-23.7 -2.4 -76.5 8.5 61.2
-61.0 -74.6 40.0 -73.6 -18.7
->
-2.4 -76.5
-74.6 40.0

50.2 28.4 17.2 6.8
36.0 35.6 40.4 25.1
61.8 34.5 21.0 25.1
41.1 30.4 28.3 31.9
->
28.4 17.2
35.6 40.4

-20.8 79.2 0.3 -46.8
-43.6 64.8 75.2 -36.8
8.5 -42.0 32.7 41.3
->
79.2 0.3
64.8 75.2

24.0 -69.9 -44.9 -70.6
18.1 -64.4 -42.6 -53.0
19.6 -8.8 3.0 -66.2
->
-69.9 -44.9
-64.4 -42.6

-73.0 2.8 7.7 0.3 41.3
-17.6 -83.9 43.8 52.8 24.5
->
2.8 7.7
-83.9 43.8

62.9 82.0 -45.3
-62.5 -60.4 70.0
->
82.0 -45.3
-60.4 70.0
---
36.7 58.9 -1.6 19.9 -4.6
30.5 50.9 -6.8 25.8 3.9
36.4 71.9 3.1 12.9 -6.6
58.4 60.7 -5.2 17.7 -6.9
->
30.5 50.9 -6.8 25.8 3.9
36.7 58.9 -1.6 19.9 -4.6
58.4 60.7 -5.2 17.7 -6.9
36.4 71.9 3.1 12.9 -6.6

-8.0 -29.5
71.6 -32.6
-7.0 -22.3
60.3 -35.6
-1.7 -28.5
19.3 27.6
-8.5 -31.5
-5.2 -23.4
72.6 -35.9
4.4 29.0
-11.6 -26.4
->
72.6 -35.9
60.3 -35.6
71.6 -32.6
-8.5 -31.5
-8.0 -29.5
-1.7 -28.5
-11.6 -26.4
-5.2 -23.4
-7.0 -22.3
19.3 27.6
4.4 29.0

31.5 -6.0 -40.0 11.6 6.6 51.0 28.9
31.9 -6.5 -38.9 11.2 7.0 52.9 28.3
-11.5 -12.0 -6.6 24.2 -26.5 -8.7 -10.3
6.3 -24.5 14.8 -3.7 12.1 23.3 -52.5
-7.7 -23.8 -28.9 37.3 -5.5 -22.5 -3.7
46.8 2.6 -38.6 -46.2 -46.9 -32.6 -13.3
0.0 0.3 0.2 0.4 0.0 -0.1 -0.3
-23.6 -9.8 -32.0 61.1 -25.5 -8.0 -3.9
->
6.3 -24.5 14.8 -3.7 12.1 23.3 -52.5
-7.7 -23.8 -28.9 37.3 -5.5 -22.5 -3.7
-11.5 -12.0 -6.6 24.2 -26.5 -8.7 -10.3
-23.6 -9.8 -32.0 61.1 -25.5 -8.0 -3.9
31.9 -6.5 -38.9 11.2 7.0 52.9 28.3
31.5 -6.0 -40.0 11.6 6.6 51.0 28.9
0.0 0.3 0.2 0.4 0.0 -0.1 -0.3
46.8 2.6 -38.6 -46.2 -46.9 -32.6 -13.3

27.0 -21.9 -13.2 -17.4 -10.3 -49.0 31.7 -19.9 3.4 5.3
22.7 4.0 -17.1 2.6 -29.6 -34.0 -10.9 16.3 -19.0 3.8
-37.4 3.3 -16.7 -28.3 -1.2 13.0 28.9 -18.8 14.5 11.1
26.4 14.3 -20.5 33.7 7.9 -1.9 -75.9 14.3 -6.6 0.0
-24.1 15.8 -12.6 3.3 -1.4 13.5 4.1 9.6 -12.7 -36.9
23.8 -13.9 24.9 -29.0 21.8 21.6 -12.1 38.5 -35.5 -7.2
15.4 48.0 -8.2 40.5 -14.9 -6.0 -35.4 24.5 -43.5 -29.7
17.6 -15.6 -7.8 40.5 -25.3 22.1 19.9 -49.1 -0.3 -14.6
->
27.0 -21.9 -13.2 -17.4 -10.3 -49.0 31.7 -19.9 3.4 5.3
17.6 -15.6 -7.8 40.5 -25.3 22.1 19.9 -49.1 -0.3 -14.6
23.8 -13.9 24.9 -29.0 21.8 21.6 -12.1 38.5 -35.5 -7.2
-37.4 3.3 -16.7 -28.3 -1.2 13.0 28.9 -18.8 14.5 11.1
22.7 4.0 -17.1 2.6 -29.6 -34.0 -10.9 16.3 -19.0 3.8
26.4 14.3 -20.5 33.7 7.9 -1.9 -75.9 14.3 -6.6 0.0
-24.1 15.8 -12.6 3.3 -1.4 13.5 4.1 9.6 -12.7 -36.9
15.4 48.0 -8.2 40.5 -14.9 -6.0 -35.4 24.5 -43.5 -29.7

-12.4 28.7 -30.0 -23.9 43.0 13.7 8.3
4.4 22.3 -18.6 22.9 32.4 -11.6 8.1
4.4 -16.5 16.7 34.6 -2.2 3.5 62.5
-27.5 -25.1 49.7 0.3 27.8 -8.6 27.5
->
-27.5 -25.1 49.7 0.3 27.8 -8.6 27.5
4.4 -16.5 16.7 34.6 -2.2 3.5 62.5
4.4 22.3 -18.6 22.9 32.4 -11.6 8.1
-12.4 28.7 -30.0 -23.9 43.0 13.7 8.3

6.1 -0.6 3.3 5.8 2.5 -1.9 8.6
-45.0 8.2 -21.8 -55.3 -17.8 21.3 -67.2
-52.6 10.1 -26.4 -68.4 -20.0 26.6 -83.0
-8.9 1.4 -3.8 -10.9 -3.3 5.3 -13.7
->
6.1 -0.6 3.3 5.8 2.5 -1.9 8.6
-8.9 1.4 -3.8 -10.9 -3.3 5.3 -13.7
-45.0 8.2 -21.8 -55.3 -17.8 21.3 -67.2
-52.6 10.1 -26.4 -68.4 -20.0 26.6 -83.0

69.2 -50.6
-7.8 -6.3
14.5 -48.5
10.7 -11.0
18.3 -12.8
73.8 -56.3
->
73.8 -56.3
69.2 -50.6
14.5 -48.5
18.3 -12.8
10.7 -11.0
-7.8 -6.3
